128 stands for zero in the data rows.
Here are some points:
[127  36 119  95 143  43  96  82]
[119 118 106 126 138  94  66 175]
[178  83 108 163 179 146  76 167]
[124 108 119 137  85 191 174 131]
[138 163 116 168 126 115 136 171]
[154  19  98  76 133 128 111  83]
[139  66  74 125 120 104 118 125]
[117  49  90  88 105  71 111  78]
[114 166 127 147 154 150 105 156]
[154 175 138 150 132 193 157 178]
[139 145 124 165 228   0  38 244]
[122 184 166 153 100 224 174 140]
[114 138 144 117  95 154 163 101]
[119 156 139 147 117 208 139 143]
[143 117 146 132 138 117 143 101]
[103 108 102 115 112 171 113 151]
[146  44 116 108 175   2  91  82]
[165  18  17 137 118 129  64 161]
[105 211 135 159 106  59 148  90]
[147 122 131 149 185  37  98  98]
[104 168 172 112 195 101 109 154]
12 more points follow, each with its number after it:
[146 125 171 109 119 177 161 110] 0
[132 200 168 156 102 151 144  80] 1
[153  97 106 130 147 122  95 125] 2
[119  82  51 129  80 198 130 157] 3
[195  10  76 108 198   7  38 101] 4
[110 132 180 117 113 103 156  61] 5
[131 140 162  97 223   0 113 122] 6
[122 162 123 152 129 184 148 156] 7
[105 189 170 112 131 159 134  97] 8
[139 182 125 147 130  41 171  79] 9
[109  87 138  15 107 153 152 102] 10
[131 136 170 104 145 175 138 129] 11
Which of these numbered points is nearest to each point below, looking only along the 2 directions in which the first points spread most? Its number follows each.
[125 162 156 116 124 207 160 121] > 7
[124  55  97 104 127   0 114  31] > 4
[127 181 177 121 122 179 150 137] > 1
[141 158 120 163 146  84 109 169] > 9
[144 138 102 150 110 173 127 158] > 11
[107 154 187 118 143  85 143 123] > 9
[119 131 119 149 100 166 138 151] > 11
Now 12 new points, numbered from 0 again:
[113 139 139 124 115 181 153  97] 0
[ 93 190 189 108 177  46 118 128] 1
[129 148 154 121 115 115 148  77] 2
[148  64 128  63 108 166 138 134] 3
[114  44  84 114 103  79 115  98] 4
[151  70  92 132 147 102  82 131] 5
[143 206 124 181 112 144 161 140] 6
[138 108 111 138 136 140 123 115] 7
[110 133 167 110 101 179 135 131] 8
[102  95 107 101 104 149 121 150] 9
[122 165 155 123 110 107 150  67] 10
[117  95  94 124 166   4  57 149] 11
The same question for these:
[141 109 131 123 122 104 138 113] > 7
[135 161 136 163 190  89 109 148] > 1
[141 218 180 136 127 152 135 115] > 6
[114 111 132 119 123 157 152  93] > 9
[108  71  98  83  93 152 162 106] > 3
[122 106 108 155 108  91 108 139] > 7
[112 196 152 129 142 115 207 117] > 6
